In the data rows, the value 500 means zero.
Here is a table of points, one per row:
846,0,221,362,384,440,625,374
349,630,510,571,490,499,352,338
581,414,523,637,505,457,678,586
250,828,501,268,588,622,253,478
354,700,463,238,587,532,353,545
646,399,471,408,400,431,472,475
602,370,532,555,418,452,520,449
328,672,485,297,540,499,314,437
316,599,427,553,473,468,361,287
209,868,509,221,667,547,327,565
382,641,536,491,654,553,566,677
695,363,560,263,346,348,445,497
395,574,362,480,533,519,443,421
481,500,440,549,439,481,435,386
509,503,566,485,557,495,553,598
568,421,517,574,570,536,650,623
260,712,290,421,630,629,342,366
573,266,368,849,442,442,598,266
833,133,548,602,388,485,716,548
590,371,326,588,479,531,543,388
378,764,770,305,605,500,454,755
389,592,419,594,492,479,460,397
305,730,753,667,487,510,389,502
244,781,426,446,604,584,292,391
568,453,565,560,482,537,552,561
435,496,533,726,497,488,567,472
688,336,333,502,436,499,544,470
398,536,305,525,454,481,382,268
487,571,576,464,437,436,427,485
309,767,755,658,668,542,605,768
359,613,392,423,490,505,352,346
470,486,475,436,436,482,397,378
756,220,415,392,470,491,666,602
680,339,639,672,385,459,614,533
455,542,451,547,622,581,601,580
414,585,629,807,563,597,566,535
790,112,459,588,372,458,676,466
544,470,435,226,444,478,393,460
645,397,354,277,523,528,499,561
825,160,606,479,405,365,659,613
516,416,359,515,442,486,491,358
463,509,526,634,499,489,550,485
580,386,525,477,503,437,631,591
492,473,486,570,503,513,505,461
531,467,392,404,400,477,403,375
547,476,397,185,546,527,470,575
531,433,433,658,515,526,583,471
181,926,740,703,697,608,503,669
632,382,571,478,469,445,637,629
703,285,471,328,415,498,528,529
203,799,241,206,668,590,280,400
567,452,466,448,459,473,481,473
647,385,523,569,523,538,622,596
488,516,591,439,486,422,516,564
617,325,459,513,430,506,544,457
561,382,438,522,394,476,465,362
491,522,684,502,522,455,565,626
414,665,733,422,537,492,460,657
501,544,382,452,566,589,443,481
480,501,140,426,483,547,387,277
287,743,330,518,587,571,360,369
448,567,506,161,515,466,345,508
532,432,305,350,490,529,443,402
283,710,410,480,606,581,422,462
474,554,680,614,469,469,559,575
373,631,500,462,552,545,423,450
587,348,396,414,419,422,466,378
368,560,303,557,509,556,426,341
505,542,714,696,606,551,676,740
550,465,403,282,406,440,376,414
369,594,477,514,490,539,393,413
543,427,554,546,442,465,506,459
400,628,610,581,468,532,411,439
394,525,531,633,485,446,439,342
269,782,618,660,652,582,504,600
445,644,544,206,661,565,526,744
302,692,244,342,539,571,258,273
395,675,582,270,574,513,414,624
537,498,535,261,471,500,408,517
583,431,354,332,547,584,496,508
80,994,725,859,709,602,475,597
701,370,689,415,394,408,559,644
435,545,439,808,467,531,499,370
278,811,557,259,636,543,366,610
427,508,396,540,451,455,444,330
514,517,669,473,478,527,510,614
559,383,590,667,432,445,571,470
441,607,548,418,632,516,547,639
657,340,480,536,422,423,568,514
381,605,586,799,544,569,527,505
479,466,260,290,444,449,317,257
557,445,351,187,418,441,374,381
696,260,498,715,525,558,781,639
498,497,219,299,546,594,422,403
426,554,382,339,458,500,345,358
427,635,692,549,589,515,587,697
505,561,486,505,467,499,438,493
203,860,546,891,761,651,618,652
653,413,499,547,469,517,558,567
457,531,405,446,512,527,450,419
745,325,432,292,455,493,538,583
479,523,572,403,497,439,454,509
445,563,565,740,574,569,602,563
436,588,498,443,638,528,562,634
274,722,486,498,632,513,489,557
400,614,553,465,488,482,389,463
586,385,501,515,459,467,572,516
754,173,516,791,386,468,707,455
703,293,433,230,477,415,522,523
631,428,654,479,509,541,622,697
378,579,398,398,469,456,323,321
537,469,467,489,415,469,432,430
748,328,742,712,345,382,631,617
568,407,522,707,516,585,593,519
437,615,570,619,424,459,405,426
463,495,536,612,425,429,466,392
411,645,518,256,528,557,339,505
197,862,587,399,615,574,325,539
501,544,655,439,490,496,480,585
542,444,572,707,528,552,663,580
505,512,748,617,426,408,505,518
275,760,760,670,616,530,498,622
359,720,504,383,612,550,438,600
572,295,436,845,362,477,564,308
536,438,312,614,503,585,500,405
404,612,456,482,551,522,429,442
578,475,530,492,457,515,500,506
724,350,433,597,419,502,573,531
748,247,383,386,429,515,586,508
271,800,555,340,588,560,325,513
247,758,532,657,697,586,529,558
186,787,518,585,603,554,350,404
637,374,555,494,549,530,680,687
730,203,533,339,404,370,557,483
465,564,656,741,590,595,588,610
459,530,513,159,513,451,338,484
589,214,220,585,414,407,529,191
221,706,346,732,686,585,530,443
736,282,480,345,448,484,565,572
344,606,479,734,482,525,460,359
423,540,462,374,418,471,352,366
733,339,624,511,456,503,621,658
558,387,394,465,372,413,451,319
686,227,430,584,471,442,627,456
693,327,316,427,435,446,533,465
339,671,587,979,668,620,693,614
744,225,554,365,319,375,550,509
470,608,611,445,543,540,473,593
451,534,435,450,444,511,373,379
526,522,709,579,474,486,497,566
235,727,529,490,547,484,301,352
477,508,577,764,612,542,696,655
484,516,432,486,434,469,395,399
489,624,765,533,589,497,598,773
477,585,445,48,491,462,281,476
703,201,447,501,436,409,612,419
612,424,629,582,456,534,558,585
545,416,423,205,491,444,403,422
342,674,314,401,489,540,266,300
422,588,497,516,577,512,483,510
619,546,759,246,569,532,543,826
348,632,502,623,491,517,411,385
336,632,518,729,661,570,597,564
579,413,468,535,480,524,575,539
677,227,494,678,338,421,575,357
583,408,503,554,469,490,570,518
593,365,458,257,517,422,498,493
472,551,445,91,471,458,337,475
337,672,658,532,501,452,407,495
244,732,436,251,574,509,304,440
564,411,461,507,471,540,511,481
389,619,337,377,512,528,311,353
430,541,465,471,500,517,429,446
567,417,613,603,486,458,565,512
582,390,463,129,440,392,417,484
491,489,495,141,458,413,391,511
733,216,517,757,378,458,685,467
617,382,349,557,448,498,523,400
475,552,556,537,435,485,426,443
713,274,459,453,467,562,615,579
305,766,445,381,601,591,313,461
366,616,512,569,560,524,479,491
347,701,568,262,575,538,369,570
511,444,395,496,452,471,488,408
566,401,422,55,427,413,353,434
680,400,457,466,453,463,563,564
545,485,383,244,496,480,427,485
463,454,351,214,432,393,348,303
801,144,480,499,448,459,714,604
710,389,544,595,470,491,639,627
519,374,346,449,402,428,412,299
516,507,640,457,401,454,434,469
430,606,650,734,616,522,665,694
538,433,783,785,361,451,552,509
494,638,750,459,580,511,557,762
366,687,827,908,619,514,691,741
338,671,418,422,579,583,390,440
697,177,205,547,380,513,587,299
611,324,486,354,445,429,491,458
531,399,342,489,568,521,585,459
496,466,724,958,454,438,674,558
533,507,639,677,579,590,666,678
343,751,551,407,571,525,373,539
355,700,432,407,552,534,342,479
943,124,375,421,415,438,681,592
885,211,674,419,376,389,659,716
610,321,546,418,413,383,507,444
748,245,517,406,460,533,643,619
757,207,577,635,399,510,692,562
515,498,400,361,527,519,463,504
580,431,497,504,340,391,422,402
635,250,419,555,407,406,546,373
551,416,566,354,426,404,447,487
523,460,565,530,477,490,506,510
550,446,556,384,408,434,453,494
504,412,349,753,537,598,598,419
506,423,254,496,491,543,455,337
609,341,398,388,489,544,514,456
473,479,392,358,516,475,492,490
478,490,357,297,469,524,386,393
502,488,508,291,523,458,498,561
464,414,336,724,347,443,419,183
239,717,501,765,556,526,452,401
765,247,385,339,411,474,544,513
413,610,476,300,516,512,371,464
396,644,517,555,483,470,424,448
658,303,396,334,436,493,519,464
569,372,655,871,378,500,607,449
428,531,520,437,535,495,443,439
440,519,494,743,489,557,507,422
403,644,385,284,473,483,310,421
459,526,556,448,494,514,448,482
502,582,332,268,484,535,330,453
630,367,459,386,515,489,545,513
387,633,407,205,592,566,383,524
440,611,800,572,559,517,595,728
404,649,507,315,562,495,477,586
398,647,636,358,528,459,440,577
667,241,370,585,455,501,633,463
736,228,597,650,395,474,691,576
583,317,181,328,489,492,465,319
534,477,539,580,493,541,542,514
716,233,533,655,501,536,760,626
370,676,453,190,538,544,288,456
534,445,629,686,602,529,661,640
581,365,450,442,436,445,519,455
625,302,496,728,446,466,602,434
404,581,611,436,483,439,412,486
353,615,467,491,508,453,388,382
400,671,512,299,583,549,391,546
545,450,419,626,578,620,591,500
221,819,647,468,595,489,380,551
421,462,270,698,521,571,470,272
747,237,415,329,447,528,593,555
584,378,423,541,531,545,607,518
518,526,446,705,479,511,500,454
362,660,433,304,564,506,410,516
704,246,558,523,361,389,601,503
560,452,488,472,572,597,575,583
455,594,571,293,484,509,373,499
479,518,349,382,544,580,413,460
522,513,731,467,455,414,531,595
781,29,235,851,376,502,777,330
293,708,413,390,585,515,349,414
551,463,407,369,527,562,488,491
123,829,355,611,588,553,293,276
453,491,555,729,439,452,510,435
618,405,557,591,529,512,685,649
362,639,537,417,553,549,408,522
394,588,450,398,532,519,405,470
657,263,453,654,392,454,604,421
369,611,438,687,664,565,644,602
424,645,685,416,493,471,394,568
489,458,240,367,496,574,386,325
522,520,741,581,507,519,592,694
531,407,526,612,491,455,568,472
387,680,588,347,597,546,447,629
351,710,564,526,680,602,563,670
305,697,541,695,654,611,576,598
212,787,660,804,569,514,483,498
807,205,442,682,382,463,678,506
564,503,652,377,570,527,568,692
292,738,610,715,659,548,586,624
663,279,506,740,426,480,662,505
315,741,632,585,680,568,539,652
445,629,484,362,514,549,374,491
694,215,418,385,458,414,665,564
340,595,325,465,544,526,372,357
500,538,635,508,441,523,476,532
812,218,576,680,302,364,670,532
426,654,751,498,569,511,534,695
447,556,515,338,520,477,456,525
369,671,596,482,590,552,500,601
602,429,707,611,451,458,623,647
424,602,578,503,477,442,457,499
442,566,627,526,445,444,477,492
395,639,758,829,586,523,657,703
454,580,647,459,515,481,499,592
302,658,488,589,542,540,407,395
352,561,478,568,509,461,435,356
495,519,475,302,594,485,523,629
868,126,180,544,405,527,691,466
445,532,374,581,484,516,433,340
615,391,537,527,506,540,559,560
590,502,476,253,373,395,393,479
658,257,516,652,462,421,673,483
477,500,578,667,530,481,641,603
590,394,441,359,553,544,554,547
228,861,600,179,621,524,296,577
640,228,506,825,367,384,613,341
700,248,450,384,436,497,581,511
619,261,398,728,492,473,646,423
421,617,701,569,437,452,434,516
140,865,507,737,681,622,431,480
215,828,306,157,611,601,166,377
632,351,523,231,382,360,438,472
589,483,245,144,469,507,359,428
446,571,649,354,513,453,441,596
720,330,544,417,413,426,545,562
661,315,619,723,375,471,621,476
575,441,548,615,508,490,636,588
353,618,561,999,625,598,700,548
532,504,295,507,517,611,473,398
556,438,616,284,561,454,528,624
621,321,459,664,471,532,650,528
320,653,573,420,530,446,338,433
387,709,577,295,664,564,500,716
474,570,472,754,616,606,660,621
730,289,284,516,429,490,556,435
387,616,606,481,618,510,550,587
307,701,386,618,612,573,458,452
462,546,632,399,417,419,386,475
389,540,547,542,511,469,439,409
282,760,438,489,552,529,337,422
635,408,699,799,507,494,750,694
492,440,466,794,496,468,639,441
387,639,594,231,597,505,425,606
298,644,541,813,517,484,468,375
327,689,370,550,654,583,500,494
468,616,614,514,518,491,510,634
723,260,450,568,387,486,564,475
557,427,559,689,499,531,637,541
366,658,625,731,652,579,629,652
460,603,371,411,544,575,398,457
711,340,467,275,421,433,486,537
562,435,607,613,481,521,605,587
370,646,606,674,559,558,490,563
740,280,496,612,399,450,615,504
580,426,376,733,471,497,571,433
440,520,311,493,542,622,457,376
552,438,399,365,529,503,489,491
604,396,492,538,347,406,469,394
599,369,353,246,486,466,484,452
360,591,420,852,708,631,702,583
525,474,420,316,557,502,504,560
470,532,582,556,489,499,489,517
744,347,626,406,448,416,600,671
355,599,341,342,524,535,313,315
484,603,640,334,584,530,509,707
611,435,341,311,449,500,454,465
195,836,528,549,626,546,384,512
641,226,501,674,316,325,578,330
521,537,734,478,512,488,562,688
512,420,305,414,504,537,509,425
306,726,670,610,640,538,555,660
414,655,654,279,502,495,364,594
544,436,558,552,455,489,512,493
348,683,541,445,575,524,430,557
605,397,373,356,336,384,389,324
204,810,502,683,680,598,474,516
296,693,665,788,564,501,563,555
571,399,502,538,411,465,522,454
362,691,675,467,493,505,363,487
450,580,374,247,473,500,298,397
278,696,595,833,559,526,490,447
649,372,513,423,539,527,611,651
524,423,394,470,446,481,474,375
There is one direction along which these points spread out most. How many in every 100 of the points above lie lower along it than each point below? Answers are rounded to whole numbers. More than half of the points above lie lower than the first one.
574,432,387,733,450,491,560,422 : 74
483,573,633,415,520,471,524,644 : 40
323,640,274,616,444,526,318,239 : 21
506,459,475,472,558,480,582,536 : 58
465,559,709,493,455,456,410,526 : 39
381,572,431,549,549,547,431,395 : 29
323,769,633,550,730,622,586,738 : 7
349,674,555,560,515,569,397,454 : 16
364,689,649,325,558,496,364,569 : 12
456,535,471,723,494,507,559,473 : 51
380,591,465,653,575,570,530,476 : 32
466,534,386,479,546,520,499,460 : 44
536,448,431,263,472,495,424,466 : 57
303,642,505,561,540,494,403,384 : 17
590,405,603,562,497,497,636,627 : 74
580,392,379,478,523,536,566,470 : 72
765,121,459,539,384,432,652,449 : 98
674,280,388,514,467,511,611,492 : 88
709,297,261,412,446,471,560,476 : 88
328,670,427,549,542,562,365,368 : 15
694,413,708,610,442,439,630,683 : 82
403,606,389,566,481,516,398,363 : 31
288,776,719,611,635,579,512,665 : 6
381,561,181,204,463,495,260,232 : 27
584,376,438,675,541,627,662,544 : 77
346,774,573,215,668,578,391,673 : 5
410,570,429,471,511,539,404,430 : 32
637,416,536,265,552,548,576,663 : 68
712,175,321,658,331,386,573,277 : 97
648,326,371,717,476,565,635,475 : 85
348,684,524,196,563,492,330,525 : 10
286,736,540,585,634,596,449,534 : 7
545,374,428,833,552,553,701,514 : 80
231,816,546,355,600,551,307,483 : 3
426,606,591,337,500,471,392,542 : 27
562,581,644,357,471,468,431,634 : 43
458,513,282,414,462,521,349,291 : 43
480,514,535,639,505,522,562,495 : 53
617,448,496,555,546,482,641,650 : 72
626,359,536,698,480,570,640,558 : 82
407,611,566,476,548,497,483,557 : 28
354,635,319,255,599,532,343,388 : 16
419,594,508,701,571,603,511,503 : 34
371,540,217,373,426,493,247,182 : 31
567,380,256,269,450,475,426,328 : 69
545,400,515,469,400,455,451,406 : 67
702,176,512,653,355,366,628,405 : 97
578,477,431,395,481,500,449,493 : 59
829,143,498,696,332,420,710,534 : 99
539,435,301,519,452,473,509,380 : 67
282,810,675,637,727,596,567,739 : 5
562,323,320,562,339,453,465,262 : 82
487,457,521,793,383,458,475,324 : 63
360,653,733,695,513,459,499,564 : 24
775,307,768,493,423,444,667,724 : 90
744,251,613,513,305,366,572,506 : 95
535,382,473,636,406,453,525,385 : 74
517,412,227,384,491,538,445,349 : 62
565,499,589,643,433,483,501,511 : 61
610,364,461,674,526,615,642,528 : 81
550,515,675,583,415,439,480,531 : 58
627,368,557,674,514,552,625,544 : 81
178,896,646,611,658,559,439,570 : 2
442,552,307,250,510,523,320,368 : 32
655,292,597,833,472,529,754,577 : 89
363,661,582,712,407,433,364,342 : 25
412,541,487,537,561,490,490,464 : 39
598,507,718,495,438,427,534,642 : 61
621,403,604,626,573,545,750,749 : 80
471,425,387,344,449,392,408,330 : 57
505,470,385,561,469,528,440,369 : 57
563,546,398,68,486,472,329,507 : 40
747,255,524,891,357,480,687,465 : 97
515,503,597,701,643,535,741,749 : 58
462,497,448,445,477,442,461,422 : 49
455,549,721,773,569,521,657,659 : 46
538,519,734,445,494,492,569,701 : 53
584,371,496,540,414,437,504,425 : 77
649,294,309,299,387,489,473,392 : 83
579,364,382,564,530,581,572,471 : 75
435,559,461,314,453,479,328,414 : 33
508,465,661,777,486,472,662,589 : 65
573,372,387,608,414,537,512,360 : 77
603,421,464,335,542,491,568,618 : 68
605,446,511,593,428,444,537,491 : 73
608,306,476,654,480,507,610,454 : 83
815,287,598,772,371,463,683,598 : 96
712,303,606,622,409,476,613,570 : 89
475,486,300,323,432,501,339,303 : 46
396,527,436,254,475,422,338,375 : 33
452,446,366,682,468,515,485,334 : 58
605,512,224,390,551,586,473,494 : 58
392,555,502,640,495,508,487,410 : 39
268,698,437,538,613,522,435,429 : 10
411,553,488,475,471,511,413,400 : 37
524,527,584,215,471,434,387,533 : 43
509,526,606,196,466,478,379,547 : 40
615,404,492,610,422,417,567,475 : 80
434,506,207,532,444,491,352,192 : 45
797,116,637,508,332,324,677,554 : 99
441,515,212,579,601,614,501,373 : 44
445,505,211,335,464,511,331,280 : 42
713,209,535,737,483,461,761,540 : 96
703,323,767,675,449,473,738,734 : 89
646,342,348,413,406,452,507,434 : 82
395,596,558,399,485,488,383,471 : 26
850,135,436,784,379,499,750,524 : 99
447,534,553,666,496,467,553,504 : 47
715,189,338,510,388,412,578,354 : 96
361,758,560,435,585,548,393,588 : 8
616,277,329,549,369,432,499,283 : 87
402,761,689,458,527,544,375,618 : 11
543,341,392,628,475,479,538,349 : 77
618,340,488,610,420,491,563,475 : 82
301,760,574,410,744,587,525,730 : 6
363,663,512,176,545,479,295,472 : 12
424,598,669,380,497,447,449,576 : 29
627,362,594,507,399,398,520,479 : 81
337,718,518,333,580,525,400,536 : 10
600,345,351,452,374,424,449,314 : 81
742,123,541,900,313,373,689,363 : 99
472,497,460,275,564,483,448,540 : 42
454,502,602,935,615,563,764,647 : 58
486,646,922,401,518,452,523,797 : 28
608,421,543,536,569,552,664,699 : 72
327,680,446,289,531,528,319,410 : 11
368,663,563,639,626,599,561,623 : 20
671,429,567,503,430,467,530,578 : 77
274,822,800,431,615,478,483,722 : 5
730,248,548,534,377,440,640,531 : 95
608,368,551,405,508,477,562,599 : 75
565,441,392,574,431,483,469,383 : 67
511,502,523,304,492,504,442,554 : 46
289,732,601,762,625,575,521,543 : 11
635,311,474,469,398,400,503,440 : 83
312,801,704,461,580,493,422,637 : 5
334,637,684,897,568,498,592,537 : 28
597,296,332,801,523,542,620,373 : 84
532,352,213,485,411,484,424,240 : 74
445,593,380,468,436,507,353,361 : 36
428,576,463,452,536,564,458,503 : 33
465,540,615,476,428,401,449,493 : 44
375,676,454,616,671,603,571,619 : 19
459,617,581,159,562,499,457,654 : 26
798,247,403,827,437,485,748,549 : 97
451,513,371,426,469,548,398,381 : 42
473,625,585,558,466,481,457,536 : 37
559,403,546,525,520,527,581,546 : 68
222,823,436,455,606,571,309,436 : 3
360,725,656,399,637,553,491,681 : 11
211,858,585,416,571,520,321,498 : 2
828,67,401,616,318,426,675,415 : 99
665,293,412,129,342,400,414,431 : 83
553,434,586,320,379,376,430,463 : 63
390,663,614,666,608,557,598,668 : 25
471,467,338,777,588,607,610,436 : 59
441,665,490,449,554,552,429,554 : 23
265,752,639,688,571,524,439,513 : 7
170,910,545,400,645,580,303,532 : 0
627,401,166,388,479,536,480,390 : 75
519,459,524,481,406,423,447,408 : 60
442,612,679,504,487,480,465,578 : 32
590,335,447,605,551,511,684,542 : 82
517,479,389,514,493,527,504,456 : 58
494,493,348,326,635,548,488,506 : 44
313,641,530,802,593,538,578,494 : 24
352,605,544,498,536,500,380,407 : 21
676,338,560,417,437,482,594,582 : 83
412,543,349,491,492,531,405,356 : 38
467,490,345,339,509,531,444,433 : 45
482,537,403,249,463,484,347,421 : 39
420,537,438,458,490,468,433,409 : 39
717,322,623,320,466,474,628,712 : 84
580,431,472,625,389,401,500,390 : 74
784,168,381,247,347,428,546,447 : 97
246,773,594,647,593,611,429,524 : 5
594,306,442,444,448,394,540,454 : 82
285,773,620,287,610,522,345,573 : 5
662,329,587,703,471,510,663,578 : 85
715,251,545,474,388,448,608,546 : 91
369,588,269,499,573,556,435,362 : 28
451,558,615,513,490,499,518,588 : 40
466,542,551,531,461,495,458,491 : 43
474,573,381,365,566,549,437,513 : 37
412,514,441,407,495,454,409,394 : 39
306,748,508,401,545,548,291,421 : 6
301,761,629,325,560,520,344,549 : 5
527,369,404,590,514,473,561,418 : 73
546,481,625,365,450,463,460,572 : 56
495,486,603,612,477,452,564,531 : 58
621,389,578,365,434,458,490,533 : 73
409,648,579,419,537,541,413,552 : 20
519,465,498,292,445,452,414,461 : 55
567,502,589,325,491,543,450,571 : 51
614,408,539,218,435,399,444,516 : 68
638,310,541,726,382,491,594,451 : 87
561,426,674,442,391,417,455,497 : 65
472,539,493,348,436,470,370,412 : 40
560,392,476,592,480,512,586,485 : 73
310,785,693,686,698,572,595,739 : 7
499,470,555,451,556,465,544,552 : 55
508,541,516,426,550,499,552,641 : 46
671,373,483,101,444,399,434,552 : 75
287,796,583,394,673,574,410,615 : 5
231,803,681,483,600,487,437,593 : 5
581,378,450,367,436,444,500,458 : 73
638,392,519,600,357,429,491,449 : 81
632,436,680,549,550,567,670,753 : 71
617,355,503,518,536,489,681,629 : 81
429,569,509,578,489,529,468,461 : 39
344,688,591,373,543,491,415,541 : 13
539,392,340,333,413,471,422,364 : 66
702,316,464,540,427,479,578,519 : 87
487,425,320,918,592,594,742,479 : 72
556,412,333,760,441,515,550,370 : 75
215,834,640,523,595,537,392,554 : 3
242,772,375,283,646,598,324,456 : 4
338,744,622,234,558,523,324,565 : 6
741,103,257,498,370,422,585,297 : 98
696,214,481,830,417,465,749,482 : 97
481,510,547,709,497,501,550,498 : 55
421,642,664,475,470,439,423,533 : 27
586,477,650,522,525,522,593,673 : 62
777,60,210,725,285,435,645,218 : 99
709,287,656,549,435,486,655,666 : 89
727,192,548,665,398,405,667,484 : 97
693,317,323,356,422,438,493,429 : 84
286,707,336,375,514,543,239,294 : 7
463,491,466,465,471,477,510,463 : 52
634,392,439,346,455,485,486,509 : 74
781,295,389,677,410,508,645,523 : 96
589,359,458,555,530,491,601,521 : 78
555,502,677,390,416,419,461,584 : 57
287,821,728,394,565,547,337,609 : 4
119,916,484,368,623,545,258,465 : 0
445,574,614,613,564,512,603,653 : 40
550,367,360,398,535,484,526,437 : 70
589,440,464,420,384,432,417,435 : 66
244,718,449,592,532,496,378,366 : 8
575,474,527,412,465,521,487,552 : 60
677,381,549,531,457,478,585,600 : 82
417,540,309,408,488,539,363,311 : 37
163,898,387,283,674,646,249,462 : 0
436,502,421,410,483,493,412,408 : 42
577,438,620,586,439,468,558,544 : 69
195,878,515,468,653,558,355,519 : 2
687,344,688,484,391,481,588,605 : 84
594,437,521,666,481,572,572,523 : 71
470,520,557,775,570,545,649,560 : 55
294,762,304,390,596,600,320,395 : 6
570,398,374,354,504,489,522,496 : 69
570,377,430,695,468,502,587,439 : 79
462,539,265,233,499,524,352,375 : 38
360,685,716,616,613,528,587,695 : 19
390,610,398,531,630,656,478,483 : 24
593,384,330,310,428,425,428,380 : 72
682,174,493,717,375,376,646,395 : 97
388,559,285,640,595,587,548,395 : 39
424,640,749,591,620,522,611,754 : 28
536,506,636,670,590,586,678,703 : 58
531,552,724,271,455,444,439,662 : 42
504,517,389,495,543,505,553,519 : 53
478,523,513,333,433,466,374,439 : 42
405,604,503,529,557,564,468,474 : 28
601,447,707,809,385,418,624,564 : 78
518,564,633,354,394,407,359,502 : 42
415,519,540,853,474,451,566,421 : 52
536,513,633,316,544,489,550,684 : 50
427,525,419,554,644,562,551,524 : 40
348,659,627,583,461,460,395,392 : 19
492,571,390,623,492,560,460,403 : 44
597,435,356,203,420,417,368,416 : 64
597,433,717,426,440,417,544,619 : 68
550,508,594,155,451,447,399,549 : 46
527,518,433,351,539,511,498,547 : 49
641,352,696,592,436,471,651,636 : 83
584,352,294,416,482,543,511,400 : 76
431,597,592,479,504,480,464,518 : 33
517,460,405,436,458,499,446,393 : 58
492,547,574,688,609,582,601,611 : 45
590,484,608,469,472,480,541,620 : 63
896,109,629,447,388,411,764,713 : 99
541,425,412,482,498,567,506,461 : 63
538,442,432,415,525,538,531,549 : 61
336,673,578,600,575,560,459,538 : 16
609,393,438,635,462,498,595,499 : 80
439,543,396,672,631,588,614,528 : 43
477,576,580,237,532,502,452,603 : 34
470,636,584,399,528,507,431,575 : 28
520,449,361,598,587,599,602,514 : 61
549,499,496,258,401,372,376,470 : 55
616,301,657,751,366,434,579,437 : 86
354,702,454,431,622,616,434,525 : 12
557,483,455,208,444,428,366,461 : 54
397,624,484,308,518,535,354,481 : 19
